In the data rows, 128 means zero.
Here are some points, each followed by its number:
131|100|119|139|107|173|122|91|91|115|108|129|102|113|163|123|107|141|120|131|119|156|119|156|158|111|155|118|110|144|91|109 0
130|154|149|104|163|32|113|203|147|153|152|115|193|165|76|131|146|84|148|120|152|82|147|72|98|145|135|161|207|111|157|161 1
155|96|119|142|84|161|146|100|115|153|102|144|122|94|143|124|107|151|140|111|158|111|120|153|167|117|135|129|137|139|125|115 2
143|100|114|144|104|152|116|104|122|140|104|140|136|119|134|131|118|125|124|102|157|104|119|144|145|121|127|143|118|128|126|112 3
108|125|131|127|116|181|133|92|118|69|147|133|86|105|141|135|128|164|129|160|85|168|116|156|143|93|136|82|78|137|120|120 4
146|112|119|139|75|157|124|111|114|162|91|136|142|90|136|121|119|109|126|117|169|107|99|152|179|133|154|153|134|113|147|122 5
117|171|142|112|198|32|99|210|151|106|202|124|178|196|66|128|148|84|156|124|110|93|170|55|57|122|106|126|205|115|151|165 6
107|137|130|124|125|146|120|93|159|64|141|123|89|122|113|136|151|148|118|140|89|165|124|121|124|83|146|74|101|137|124|103 7
132|115|122|138|91|184|155|95|112|130|109|134|88|81|133|121|126|155|104|126|122|151|119|172|161|120|128|111|104|131|142|124 8
142|148|112|114|131|68|125|169|104|158|109|120|144|136|130|134|144|93|127|148|158|118|141|92|128|144|141|171|165|108|132|131 9
140|117|126|121|131|129|139|125|134|140|93|128|131|120|146|119|131|132|112|132|132|137|124|130|127|159|131|159|100|124|120|124 10
146|99|111|137|80|178|139|103|131|143|98|136|102|107|140|127|122|141|111|109|142|127|107|160|174|127|127|121|88|123|135|114 11
124|192|144|93|200|7|120|226|117|128|193|95|167|201|86|147|153|76|164|156|117|101|180|44|64|136|99|142|228|102|152|177 12
121|114|129|138|123|161|122|103|110|139|94|134|145|112|152|115|115|128|116|123|140|136|111|166|154|125|160|143|108|134|113|110 13
121|156|138|118|163|71|140|171|131|147|156|129|180|174|103|108|118|105|156|124|128|102|153|100|83|140|103|158|179|141|139|172 14
119|132|136|140|165|69|100|161|112|141|142|116|168|160|129|120|121|87|157|129|141|92|158|96|102|127|138|150|179|124|115|141 15
137|126|126|121|146|68|111|180|134|165|124|121|165|170|123|131|128|85|127|119|156|93|147|80|104|165|114|178|167|111|126|130 16
136|164|135|106|168|47|105|196|130|117|175|115|151|175|89|125|145|77|132|139|125|97|151|76|87|132|115|135|178|110|141|136 17
154|114|123|131|120|92|120|150|110|172|113|108|132|129|133|149|121|108|138|116|164|102|147|102|146|141|116|162|153|106|123|119 18
147|133|130|125|130|76|107|173|171|181|112|135|194|139|91|124|135|68|129|93|173|60|115|82|124|140|137|174|173|107|169|130 19
142|110|118|142|92|160|130|112|108|140|133|123|124|121|131|135|103|138|137|115|140|110|128|138|153|117|103|126|129|128|134|123 20
141|138|131|124|112|103|154|157|124|178|96|117|141|115|108|116|131|105|128|120|175|103|114|135|142|139|125|173|166|121|169|158 21
132|98|124|155|98|182|109|73|124|112|104|142|111|102|155|118|122|143|108|124|121|142|111|157|160|111|163|104|90|137|98|78 22
139|119|120|118|107|116|139|135|125|199|97|137|153|112|128|117|120|108|138|104|171|89|117|128|146|162|128|184|146|118|154|143 23
140|95|119|133|86|174|146|97|119|142|104|142|104|87|152|123|123|146|109|114|153|128|107|163|177|116|130|118|99|132|131|111 24
113|167|146|109|150|59|123|199|135|154|153|123|175|155|90|126|137|80|146|125|142|89|150|79|88|129|125|156|194|113|161|163 25
137|101|118|133|122|119|146|123|109|182|90|129|137|109|151|126|117|124|116|124|172|117|130|139|137|164|130|171|132|139|121|137 26
105|112|134|136|130|211|150|77|135|58|142|131|86|105|142|121|113|168|129|138|82|178|112|180|122|115|127|75|72|163|106|117 27
150|112|117|137|96|143|129|121|121|151|123|115|121|110|136|138|106|124|140|100|157|115|128|140|137|118|118|123|136|122|140|104 28
129|102|126|148|104|189|125|79|114|124|97|137|112|98|157|117|112|153|119|130|125|152|121|172|166|104|155|110|75|127|94|100 29
120|174|146|110|188|35|112|208|146|103|194|114|180|188|83|132|137|88|164|138|112|90|175|53|50|119|101|137|207|115|154|163 30
136|140|132|122|152|63|119|162|110|153|137|114|157|140|124|131|127|99|148|143|137|113|150|105|103|143|134|150|184|118|137|145 31
144|114|124|124|121|136|136|128|122|160|111|130|132|112|129|124|121|130|123|108|152|114|124|137|130|149|123|151|125|132|127|134 32
123|114|117|144|94|192|118|77|96|85|127|120|81|102|149|152|118|151|129|142|98|164|119|164|152|90|144|71|94|131|113|97 33
137|139|139|115|152|75|139|175|138|171|130|129|172|150|120|123|141|97|134|121|150|103|135|111|108|165|108|177|173|127|144|162 34
130|106|119|131|113|166|153|105|132|154|87|145|124|92|152|111|128|142|112|128|145|147|105|168|160|142|140|150|97|139|123|119 35
125|92|117|155|112|179|111|80|120|118|110|136|119|96|149|132|115|142|103|120|120|143|99|160|163|110|162|108|88|136|104|97 36
119|108|137|127|122|194|146|84|99|76|125|130|72|112|163|144|112|171|122|158|98|174|125|184|150|107|126|88|82|147|94|116 37
115|121|137|157|89|175|109|89|106|67|146|137|107|93|133|130|110|153|142|138|91|136|124|165|158|73|151|73|122|139|110|93 38
113|117|128|136|126|186|138|68|129|81|108|143|74|110|155|126|129|181|102|158|91|190|121|173|144|105|143|70|60|131|93|111 39
123|185|136|97|182|37|121|212|171|122|180|113|161|166|65|138|160|97|135|130|112|104|150|51|57|143|104|136|175|120|181|166 40
128|108|117|137|92|189|132|81|130|118|99|139|109|89|151|113|117|153|107|126|134|148|103|168|169|123|143|122|82|139|117|111 41
125|137|125|112|95|131|144|154|120|176|93|119|126|98|118|123|132|115|130|133|168|119|98|151|161|144|143|155|151|114|163|149 42
139|162|125|105|126|72|141|178|125|166|133|117|141|135|99|142|142|98|134|130|152|107|131|94|125|142|123|155|183|116|158|156 43
131|140|125|125|158|84|110|173|163|138|141|127|173|171|88|119|130|97|140|100|136|95|140|93|92|139|131|142|164|127|140|135 44
127|110|124|139|109|181|158|82|135|128|96|143|111|92|156|113|124|155|94|143|121|162|96|189|165|154|150|125|88|151|116|130 45
110|127|127|136|113|208|116|70|107|59|147|127|84|97|147|128|130|170|115|167|72|187|117|172|164|86|150|58|92|128|102|103 46
137|116|114|112|133|114|128|120|138|152|102|140|127|117|136|138|133|148|98|124|138|145|125|121|127|150|135|153|83|123|114|121 47
112|114|122|129|119|170|135|80|117|99|101|127|77|96|160|145|134|155|93|167|86|188|124|144|148|126|131|90|72|127|93|109 48
91|137|139|130|113|206|146|63|132|75|110|131|96|96|148|116|135|160|106|170|86|188|101|189|149|109|160|82|73|149|119|116 49
119|181|134|86|178|38|121|202|179|122|189|117|156|177|62|140|164|94|151|115|109|101|148|58|67|142|96|140|167|112|173|157 50
134|111|132|138|88|191|160|102|126|117|133|134|106|110|129|135|113|160|137|130|121|148|116|165|141|122|104|108|91|149|144|125 51
130|152|137|118|185|25|109|190|117|139|176|108|183|183|101|129|129|77|152|130|129|80|169|78|76|138|110|152|198|111|127|155 52
115|174|144|109|195|57|131|196|164|137|170|133|186|166|74|123|155|89|146|124|126|87|140|78|72|148|116|150|187|120|161|180 53
103|133|138|138|120|205|143|69|137|65|110|130|90|90|149|108|141|157|100|154|92|184|103|185|152|110|161|80|67|144|107|116 54
161|109|103|138|94|111|116|122|101|177|86|125|109|113|156|143|136|117|112|106|161|112|116|127|163|137|152|152|131|117|127|113 55
127|117|126|135|116|189|151|96|160|125|122|138|105|112|111|129|124|160|123|117|128|138|101|151|140|135|116|107|77|139|143|118 56
144|112|125|139|96|162|133|107|117|168|95|135|141|99|140|120|114|130|119|114|166|125|99|157|170|148|150|153|120|142|135|123 57
102|146|123|129|107|181|105|85|122|34|152|126|84|109|135|139|130|158|120|160|74|164|119|157|146|75|149|38|102|125|111|93 58
144|120|121|119|171|78|143|150|132|204|96|133|163|135|142|119|128|112|127|136|165|116|142|104|103|177|123|195|138|124|111|146 59
132|150|133|113|142|63|105|178|114|139|168|120|162|159|96|153|128|82|157|108|143|85|163|63|103|125|110|137|201|108|145|145 60
144|137|118|112|90|118|150|150|114|184|85|117|130|95|121|120|130|106|114|125|168|110|103|145|160|150|147|158|154|117|164|146 61
137|147|135|112|155|78|132|159|121|164|128|110|142|144|134|131|139|109|130|134|137|115|140|97|113|147|124|147|147|130|126|148 62
141|103|113|151|98|160|133|89|88|145|97|131|110|110|168|124|111|135|119|132|139|132|131|161|164|125|135|133|106|128|89|118 63
112|120|120|147|102|196|119|65|120|65|134|126|80|99|149|131|134|171|116|153|90|171|113|170|146|96|138|67|84|143|96|110 64
127|149|127|118|161|50|127|184|127|180|115|120|186|146|122|112|130|87|141|117|160|83|147|100|98|163|122|180|183|109|152|170 65
103|128|139|129|115|201|141|71|108|63|117|130|80|109|160|129|114|172|116|171|85|193|115|170|155|102|151|79|74|141|80|109 66
111|183|151|111|200|21|105|201|149|99|189|109|180|196|90|124|136|89|167|136|108|90|174|58|66|124|91|128|207|128|145|159 67
123|164|149|113|194|31|114|203|151|141|158|126|183|188|89|119|126|80|153|123|123|93|156|70|64|147|115|161|174|126|139|163 68
103|182|143|101|219|24|111|214|158|106|181|123|196|199|81|115|140|90|146|138|112|103|157|59|50|154|117|151|204|132|122|165 69
119|161|138|120|188|25|79|189|174|140|153|133|208|186|95|111|151|67|131|106|147|77|141|57|77|137|154|163|188|108|142|138 70
123|119|128|128|77|179|167|120|106|146|102|128|107|89|139|121|120|140|132|128|154|139|105|169|157|142|132|129|118|143|162|137 71
130|98|109|144|90|203|104|54|154|79|108|148|76|104|149|141|131|168|101|112|95|166|110|161|162|96|142|72|53|123|104|78 72
150|122|119|129|106|90|121|157|113|183|124|122|143|143|136|144|125|102|133|104|157|99|151|101|139|140|111|160|168|108|120|133 73
154|111|121|149|88|160|141|117|116|131|135|117|124|113|132|132|111|150|139|111|133|101|128|134|148|103|114|115|131|138|138|118 74
122|138|130|123|139|77|132|164|134|168|132|126|162|146|114|109|146|99|141|120|156|106|133|99|103|158|115|178|145|115|151|147 75
128|140|118|131|135|102|121|144|135|163|90|122|142|122|129|114|150|108|114|135|151|123|103|132|144|162|166|157|118|113|130|126 76
125|144|138|117|157|86|140|180|149|150|144|124|156|149|103|115|123|106|147|131|136|112|147|98|87|155|102|153|153|135|135|165 77
112|191|142|95|193|13|106|215|126|118|187|97|150|192|95|156|152|84|160|155|127|108|182|54|71|135|99|153|210|103|132|178 78
142|109|112|134|114|128|108|111|115|163|92|140|124|114|140|127|131|127|103|110|162|122|122|124|158|139|131|143|110|112|112|107 79
138|107|114|136|71|183|146|93|114|146|74|136|103|71|157|128|122|145|99|132|148|145|97|188|176|126|149|129|100|133|129|116 80
136|151|124|115|171|44|108|187|164|167|152|134|183|185|96|132|136|70|150|98|140|74|145|65|89|157|107|177|187|112|150|153 81
138|123|131|130|103|150|156|115|109|159|103|140|92|109|152|137|118|148|118|115|139|139|122|153|146|142|113|138|101|141|125|136 82
136|112|109|132|92|142|118|112|122|144|97|124|123|101|148|125|137|129|125|123|147|133|118|148|171|130|151|128|114|112|118|104 83
136|149|128|105|128|71|141|182|124|181|136|115|158|134|99|137|147|100|144|113|159|99|130|94|126|148|113|159|187|105|174|158 84
119|110|123|141|112|182|147|85|137|137|82|145|113|92|153|115|121|146|115|137|127|171|95|178|159|142|153|136|75|139|119|111 85
121|108|132|152|97|172|115|83|133|118|99|138|103|106|149|114|126|140|114|120|124|134|93|157|146|127|156|108|97|132|115|104 86
113|125|141|121|127|172|140|82|101|46|156|120|82|118|152|139|123|171|137|178|71|184|144|149|144|82|131|55|104|137|104|122 87
137|132|120|141|94|137|124|139|141|147|106|132|138|95|117|119|128|109|119|114|155|99|93|145|153|134|158|157|148|110|152|126 88
108|140|125|113|118|181|151|91|145|101|111|128|95|97|127|124|133|157|108|154|95|177|109|171|140|125|143|96|84|140|123|121 89
123|102|131|150|115|190|143|78|126|105|119|136|93|111|150|119|114|163|117|136|99|172|112|169|144|126|133|112|74|147|90|106 90
130|154|138|109|161|49|130|185|132|160|151|115|159|184|104|132|149|106|135|129|141|111|156|79|84|168|109|157|170|114|142|152 91
127|114|138|137|112|186|139|88|120|92|126|137|80|102|150|136|121|177|114|143|93|161|127|156|149|111|110|89|83|145|111|107 92
131|183|148|101|183|21|96|228|157|126|183|102|183|183|71|141|153|72|157|125|124|72|154|49|66|128|116|139|222|99|169|161 93
Which two points above are nearest to each new point, looking only along the 7 directions in which the numbered points spread most? Their numbers follow each, smallest number first.
122|149|136|109|160|50|127|191|142|148|142|127|178|176|105|116|142|92|152|126|143|94|166|68|82|158|111|177|175|117|136|150 --> 81 91
117|140|136|130|125|168|135|91|137|69|138|128|98|113|135|134|125|156|122|155|86|162|121|162|136|105|140|79|100|141|124|122 --> 4 89
135|119|128|143|115|157|157|112|131|158|106|145|138|122|119|123|105|137|136|101|157|111|117|145|129|133|108|145|133|140|136|130 --> 3 32
140|118|121|132|119|122|135|124|128|161|116|126|138|126|145|121|120|127|125|121|148|115|133|137|131|147|133|153|137|139|123|125 --> 26 32
114|127|126|131|121|183|112|85|123|66|143|121|92|111|126|123|138|148|115|143|86|171|124|146|134|109|147|79|93|129|113|100 --> 4 7
129|121|127|132|101|178|149|94|156|117|118|134|94|91|137|130|132|163|118|127|120|154|96|158|146|128|123|123|77|148|138|125 --> 8 56
125|142|149|123|164|75|122|169|122|142|142|120|158|152|115|119|117|102|145|143|136|116|138|96|93|149|130|160|179|121|128|155 --> 31 77
122|177|142|97|185|18|109|219|149|126|195|115|186|189|64|140|148|72|164|121|130|78|159|49|71|128|105|144|219|109|175|167 --> 30 93
147|154|131|115|155|52|97|189|119|141|164|122|154|161|92|149|132|90|155|103|147|73|161|58|96|119|106|144|202|96|159|150 --> 17 60
126|120|113|132|134|165|101|77|86|43|161|113|71|127|158|149|125|164|126|165|72|183|153|136|136|74|126|59|102|138|89|97 --> 58 87
144|102|122|142|107|147|121|105|137|149|121|148|125|114|133|129|123|131|127|105|147|112|128|143|134|131|128|144|105|128|127|108 --> 3 28
123|115|124|137|103|191|150|89|121|93|133|135|84|107|144|136|127|177|117|140|106|161|127|151|146|104|109|94|78|136|117|128 --> 4 92
123|159|132|119|194|36|115|188|146|133|170|128|187|186|90|121|128|85|167|133|135|88|149|67|68|147|101|157|191|130|136|167 --> 52 68
107|141|140|130|112|170|115|87|122|50|157|121|86|112|128|131|132|135|139|164|74|166|123|156|139|74|147|47|102|147|106|115 --> 58 87
126|158|131|112|166|50|115|186|116|125|161|103|148|185|99|145|130|91|145|138|131|111|163|70|87|126|120|134|189|104|152|148 --> 17 60
103|140|129|119|131|179|138|94|127|92|119|130|93|104|132|117|129|169|105|156|99|170|107|162|135|125|140|99|73|137|118|123 --> 4 89
130|144|143|132|174|84|133|179|148|154|160|124|183|171|88|118|118|92|157|114|147|79|145|89|70|142|109|168|183|141|150|151 --> 14 44
114|127|139|135|120|172|132|92|83|50|164|119|79|119|152|147|129|169|128|164|64|175|151|142|151|71|127|45|101|128|81|97 --> 58 87
130|120|134|121|152|79|137|149|114|190|96|117|164|142|148|122|114|109|117|125|158|124|145|115|112|173|135|178|138|125|120|144 --> 59 62
127|117|131|137|118|117|134|127|99|177|79|126|145|118|143|112|121|101|116|129|168|116|114|143|153|149|166|162|154|124|114|120 --> 26 76
123|99|125|151|112|189|134|78|124|89|150|142|101|130|151|145|102|171|127|105|94|142|129|156|130|92|96|86|75|140|116|102 --> 90 92
139|150|129|110|177|37|116|173|144|154|149|135|155|187|110|139|153|106|142|115|132|94|170|59|88|145|93|145|158|101|134|159 --> 17 91
123|120|132|135|85|193|142|78|86|78|143|119|76|97|157|139|109|160|136|152|107|156|121|175|156|81|126|66|114|135|104|109 --> 33 37
136|100|118|146|108|145|143|127|132|167|116|143|147|117|121|124|107|136|135|96|154|97|117|141|139|133|108|158|117|142|136|138 --> 3 32
102|129|137|135|116|186|134|77|94|54|152|119|67|115|151|142|111|178|128|175|73|185|131|168|138|83|129|59|95|152|78|97 --> 46 87
142|103|108|137|113|122|112|112|132|154|97|135|130|114|140|131|135|130|111|113|152|118|122|120|147|123|147|138|106|110|119|102 --> 79 83
134|98|129|136|102|146|139|117|136|154|122|141|141|119|132|128|108|132|138|97|153|113|116|136|138|137|104|157|123|138|136|129 --> 3 32
126|128|122|132|108|141|119|126|125|155|108|131|136|96|128|111|129|116|116|122|156|114|95|145|157|134|160|140|141|121|159|122 --> 5 88
122|122|122|136|109|178|160|88|146|116|116|126|112|106|130|109|135|158|118|126|118|154|105|158|144|138|116|114|71|140|138|123 --> 51 56
128|113|129|146|99|196|119|78|111|77|148|137|102|116|144|132|112|156|147|133|89|140|118|175|155|73|132|76|117|143|103|96 --> 33 38
126|195|143|100|176|9|104|222|134|127|190|112|186|180|71|131|145|69|160|134|129|82|160|48|68|135|106|143|229|101|171|168 --> 12 93
125|123|131|154|95|194|121|91|104|72|158|127|113|104|141|129|114|147|141|138|100|134|121|166|153|66|152|75|113|134|110|92 --> 33 38
141|113|121|130|110|119|143|159|116|189|94|131|143|112|124|127|116|117|125|112|185|98|118|138|128|157|131|182|152|114|155|151 --> 21 23
114|100|124|140|121|198|142|81|139|93|126|148|95|111|150|122|118|172|125|134|102|165|109|159|133|119|124|99|54|157|106|108 --> 90 92
133|123|125|119|156|73|131|157|128|184|97|124|148|141|143|124|142|105|109|127|165|120|132|105|107|180|145|187|133|128|109|144 --> 59 62
123|133|125|114|98|173|146|96|131|123|98|143|94|89|140|132|142|151|107|145|121|164|96|169|146|125|124|112|87|135|141|127 --> 8 89
113|134|132|127|122|174|125|97|120|80|122|119|77|108|140|136|137|161|111|166|82|172|127|158|152|112|145|70|92|128|105|114 --> 4 64
140|99|115|137|84|164|147|108|124|161|91|132|126|96|144|121|109|133|116|117|158|122|105|166|172|132|139|145|126|127|131|122 --> 2 57
128|110|127|134|108|172|137|94|131|102|127|135|92|115|139|128|122|160|126|125|111|144|124|157|144|115|121|97|83|137|119|108 --> 51 92
154|114|118|141|117|95|109|147|143|177|127|136|167|147|118|127|128|104|135|87|174|80|135|93|119|138|103|174|149|125|135|124 --> 18 73
131|90|123|137|113|169|139|90|133|154|87|143|118|114|156|116|112|160|109|129|138|147|113|162|155|141|124|148|84|146|99|114 --> 35 85
118|110|135|145|128|138|129|124|118|150|92|148|146|109|154|99|111|108|127|119|140|121|106|154|138|143|169|159|135|146|117|120 --> 13 57
135|147|135|121|163|80|148|170|139|145|149|119|157|155|95|121|127|116|148|119|136|114|142|98|92|150|100|162|145|128|149|152 --> 14 77
99|132|148|127|133|205|153|87|130|67|137|131|90|108|145|125|126|170|116|151|82|185|116|181|133|109|127|79|71|155|111|124 --> 4 27
149|138|125|117|155|71|113|177|164|141|147|128|145|162|97|135|138|109|126|101|144|102|158|60|100|133|106|144|154|122|146|135 --> 44 91
129|138|136|124|117|102|149|156|115|178|106|128|148|118|112|110|127|101|137|122|180|105|119|117|140|170|133|170|174|122|162|157 --> 21 23
130|106|123|126|111|170|162|89|112|147|90|134|105|99|154|137|114|162|116|139|136|156|125|167|153|135|114|134|84|145|114|124 --> 35 82
139|104|116|138|102|141|139|127|132|158|120|133|148|116|129|118|111|126|143|90|152|100|126|145|139|138|109|153|125|143|146|131 --> 28 32
132|102|108|144|77|188|130|75|138|128|105|145|90|86|150|133|117|163|108|121|132|148|100|155|167|113|148|103|86|126|127|97 --> 24 41
139|157|141|111|142|63|104|195|112|141|179|113|162|180|91|147|132|92|160|119|133|89|168|57|98|127|108|135|196|99|142|147 --> 17 60
121|114|134|139|123|198|142|77|141|96|121|137|99|102|149|128|122|159|117|135|101|162|119|164|137|122|120|97|70|153|103|125 --> 90 92
131|114|118|148|100|146|111|104|121|152|82|141|127|94|148|120|140|128|107|119|148|129|115|127|161|124|171|143|111|110|128|95 --> 79 83
128|137|145|110|165|81|149|178|148|153|151|129|161|149|103|128|120|119|141|124|134|110|143|92|88|162|95|158|145|127|155|153 --> 14 77
125|166|130|105|162|38|103|201|137|118|162|102|160|167|94|127|142|87|147|138|116|100|157|59|89|133|138|137|184|98|144|144 --> 17 25
117|103|128|141|130|194|144|80|134|96|122|144|103|118|148|120|115|171|116|139|106|160|107|163|130|122|141|101|64|152|98|111 --> 90 92
140|127|133|123|107|115|144|147|126|203|91|124|148|112|128|114|133|113|126|118|172|100|124|134|149|170|123|186|150|118|157|146 --> 21 23
131|124|121|135|96|141|127|123|125|159|94|130|143|95|126|119|139|105|121|125|153|117|103|142|160|124|156|147|148|107|151|130 --> 5 88
140|113|114|118|111|177|129|92|127|70|156|119|40|120|146|161|123|196|122|127|88|167|149|133|134|102|82|54|61|126|118|105 --> 4 92
126|155|148|116|183|31|120|180|157|143|166|116|189|183|96|118|123|88|144|126|135|89|169|72|60|141|116|158|188|128|138|155 --> 52 68
140|107|131|134|122|135|146|124|135|151|113|134|130|109|122|119|128|134|118|108|132|129|108|150|127|151|127|148|109|135|134|135 --> 10 32
126|146|134|115|161|83|105|166|140|134|154|121|162|161|95|129|134|89|136|132|119|110|131|94|100|139|130|149|172|121|141|137 --> 31 44
118|150|133|129|108|177|109|92|108|20|187|123|73|117|127|151|141|160|137|149|59|161|136|137|132|48|130|34|108|121|121|97 --> 58 87
149|136|127|126|145|63|128|171|130|155|146|119|155|153|122|140|126|90|153|109|165|82|146|86|109|140|94|167|173|109|144|147 --> 16 34
121|116|129|147|102|191|142|91|123|129|104|143|111|101|146|118|114|155|108|142|126|143|101|157|156|133|142|127|92|146|123|119 --> 41 45
139|115|122|130|151|93|105|133|157|151|144|137|158|161|127|120|116|110|138|96|137|96|135|100|99|123|111|150|137|133|118|128 --> 44 75
129|161|127|113|206|26|103|199|169|124|167|130|184|200|100|124|147|88|137|108|121|89|160|42|57|146|96|162|167|118|126|162 --> 68 69
117|165|126|107|174|41|90|183|149|111|163|120|171|170|95|134|150|93|136|136|120|94|160|65|89|130|123|134|195|101|142|148 --> 17 52
122|164|143|116|188|29|101|194|99|126|172|99|168|189|110|127|135|76|149|150|123|96|179|71|84|124|116|145|209|119|119|166 --> 52 78
136|110|123|133|87|157|134|109|121|171|95|134|136|96|136|128|126|119|118|116|159|124|102|153|163|156|148|149|113|133|138|126 --> 5 57
144|109|119|136|136|107|130|123|114|163|119|139|131|145|131|135|122|143|116|108|146|109|138|104|122|148|114|158|125|123|112|133 --> 18 32
142|151|124|117|140|44|103|206|121|139|174|105|158|163|97|137|135|84|156|102|135|71|163|55|104|113|109|142|194|105|154|140 --> 17 60
115|121|128|130|105|182|144|92|134|82|121|135|84|106|131|126|143|155|116|141|102|164|103|158|145|114|133|94|82|143|132|112 --> 4 89
137|116|127|140|131|117|136|145|147|161|123|147|164|140|125|108|107|124|146|108|155|99|115|119|119|152|100|162|133|141|146|137 --> 32 75
142|120|132|132|171|73|138|160|111|196|96|125|149|152|152|125|132|115|115|123|156|115|147|108|120|185|120|191|133|124|107|149 --> 59 62
140|101|124|137|107|154|131|121|140|169|120|138|139|126|131|124|100|124|143|94|160|106|112|140|137|138|105|150|130|135|148|134 --> 3 32
149|108|110|131|118|125|116|118|119|163|104|127|136|130|144|131|137|122|110|123|148|113|117|123|154|140|131|150|119|109|116|102 --> 55 79
127|152|138|107|158|87|142|173|151|161|146|129|154|149|102|121|127|112|139|117|135|118|132|98|95|152|97|164|159|135|154|159 --> 34 77
126|120|129|149|97|196|114|79|102|74|157|126|109|110|133|124|108|141|137|139|106|136|135|169|145|78|154|75|121|141|101|105 --> 33 38
137|125|121|127|143|126|139|124|125|161|107|143|116|121|138|120|125|130|111|131|138|147|126|146|138|147|124|160|112|126|114|131 --> 10 47
134|129|131|131|162|72|125|165|123|170|116|126|172|164|130|125|130|97|127|124|145|110|148|95|103|159|128|184|162|128|102|142 --> 16 75
146|112|114|140|78|180|141|82|72|126|105|125|78|95|158|140|111|154|113|137|132|159|110|160|178|111|122|112|100|135|123|119 --> 8 24
110|135|114|130|109|184|120|87|126|49|153|125|69|100|134|141|144|154|117|149|70|166|122|148|144|90|142|49|96|112|115|96 --> 4 58
136|110|124|154|111|135|115|116|129|154|127|133|148|123|132|127|108|120|139|96|153|98|119|114|133|126|138|139|132|120|117|111 --> 3 28
122|127|129|120|100|184|157|93|122|121|107|134|92|91|144|126|130|161|110|146|120|172|109|170|162|123|127|118|88|138|130|116 --> 8 89
138|125|129|126|163|81|144|148|116|195|94|126|144|136|149|113|128|121|119|136|155|127|142|112|103|180|121|185|126|136|100|151 --> 59 62
112|140|131|134|101|173|117|92|105|38|169|115|64|105|138|144|135|163|121|159|62|176|128|158|147|68|151|28|109|126|115|105 --> 58 87
110|146|132|128|115|180|101|91|123|18|187|116|72|130|119|152|145|167|129|146|54|158|133|135|139|45|134|25|113|121|122|110 --> 58 87
124|85|124|161|101|204|121|65|110|102|116|141|123|111|170|119|109|151|124|124|119|146|109|186|150|107|150|112|99|156|84|98 --> 22 29
116|169|130|107|180|37|108|189|146|116|166|110|156|166|89|139|156|85|145|137|118|102|165|80|91|127|123|139|188|103|141|143 --> 17 52
120|112|134|144|127|135|126|120|118|160|87|144|155|106|141|102|119|116|114|132|158|119|110|159|130|148|168|150|130|139|112|126 --> 13 57
124|156|139|123|191|49|101|191|156|132|166|122|180|191|89|129|125|89|153|123|128|84|160|73|71|144|105|154|173|121|142|159 --> 52 68
117|147|142|112|168|90|136|164|143|142|140|123|160|160|111|127|118|118|150|133|133|124|147|105|93|152|99|154|146|137|142|159 --> 14 77
145|107|127|131|158|107|104|133|152|133|142|132|178|152|122|117|108|125|133|97|133|91|138|97|99|131|114|156|136|141|120|124 --> 15 44
109|138|122|123|99|183|127|95|108|55|149|124|62|105|121|160|141|161|109|152|80|169|113|149|161|76|148|58|95|112|136|100 --> 4 58
141|135|117|132|150|69|113|171|142|161|131|122|155|164|113|136|139|103|134|104|148|108|143|88|97|140|116|158|157|110|133|130 --> 16 75
140|127|111|125|92|141|122|118|137|149|98|127|138|91|134|109|130|107|120|124|148|112|109|148|162|123|165|152|136|120|149|107 --> 5 88
122|113|127|136|111|174|131|90|126|116|133|138|112|113|132|130|119|149|125|121|119|140|107|157|143|120|139|109|96|140|131|113 --> 56 86
123|94|126|145|127|188|149|75|133|99|118|133|101|112|148|128|113|166|111|123|106|160|111|161|134|117|126|97|73|157|98|110 --> 90 92
136|98|113|136|111|123|117|117|124|165|90|132|120|117|144|133|137|119|112|113|148|122|117|121|139|134|144|146|101|124|115|109 --> 79 83
132|126|120|122|123|116|123|136|123|145|100|118|132|114|132|119|131|114|111|138|146|124|110|134|146|143|151|145|139|114|144|129 --> 76 88
143|150|125|109|142|106|139|151|135|153|139|117|131|132|110|132|139|120|125|125|133|121|127|102|116|142|104|144|147|128|151|151 --> 62 75
139|107|121|144|103|137|102|113|119|148|111|145|154|129|137|132|118|121|130|104|157|94|132|133|157|120|137|149|138|128|130|121 --> 3 28
131|162|142|123|174|44|93|180|152|124|167|122|166|170|103|146|160|93|137|130|124|99|147|69|93|128|133|135|184|113|140|139 --> 17 60
108|144|129|132|121|168|112|92|121|12|191|121|69|127|115|163|136|158|142|160|61|168|142|136|128|58|129|18|110|125|119|99 --> 58 87
131|147|137|127|146|82|136|176|128|141|153|116|165|151|102|116|130|96|149|123|149|103|140|114|117|126|130|144|190|116|154|153 --> 25 31
135|107|112|140|85|158|118|79|144|146|92|143|89|102|138|135|150|150|99|104|130|137|105|140|165|128|132|121|77|118|136|98 --> 11 24
112|117|125|145|98|198|127|63|114|59|131|133|92|106|154|124|123|165|110|152|88|161|119|167|146|86|151|74|92|140|103|109 --> 46 64
145|103|109|143|139|148|121|100|135|152|91|144|100|116|165|130|155|146|88|115|141|149|116|135|147|138|141|143|75|116|100|105 --> 47 79
97|118|147|134|132|189|129|88|89|37|166|129|82|117|148|138|109|163|143|166|73|167|140|172|144|84|135|51|100|150|84|119 --> 46 87
138|133|131|134|113|118|152|150|117|171|114|111|142|111|120|114|132|107|142|127|162|124|120|150|128|153|129|170|161|130|161|154 --> 21 42
138|115|126|133|126|116|109|118|128|158|95|135|140|126|156|118|130|115|115|114|147|121|118|130|145|135|157|162|124|123|104|119 --> 76 79
133|160|128|92|178|33|126|187|150|164|140|123|150|177|104|133|147|96|124|130|138|108|155|62|88|167|111|172|169|102|141|152 --> 81 91
137|98|121|142|103|190|145|99|156|131|103|148|115|98|152|126|122|150|111|102|138|138|109|146|155|126|124|139|79|135|134|110 --> 11 24
103|155|123|130|148|156|115|98|87|23|172|109|76|137|132|155|127|145|136|174|56|170|156|143|126|71|132|46|131|129|94|107 --> 58 87
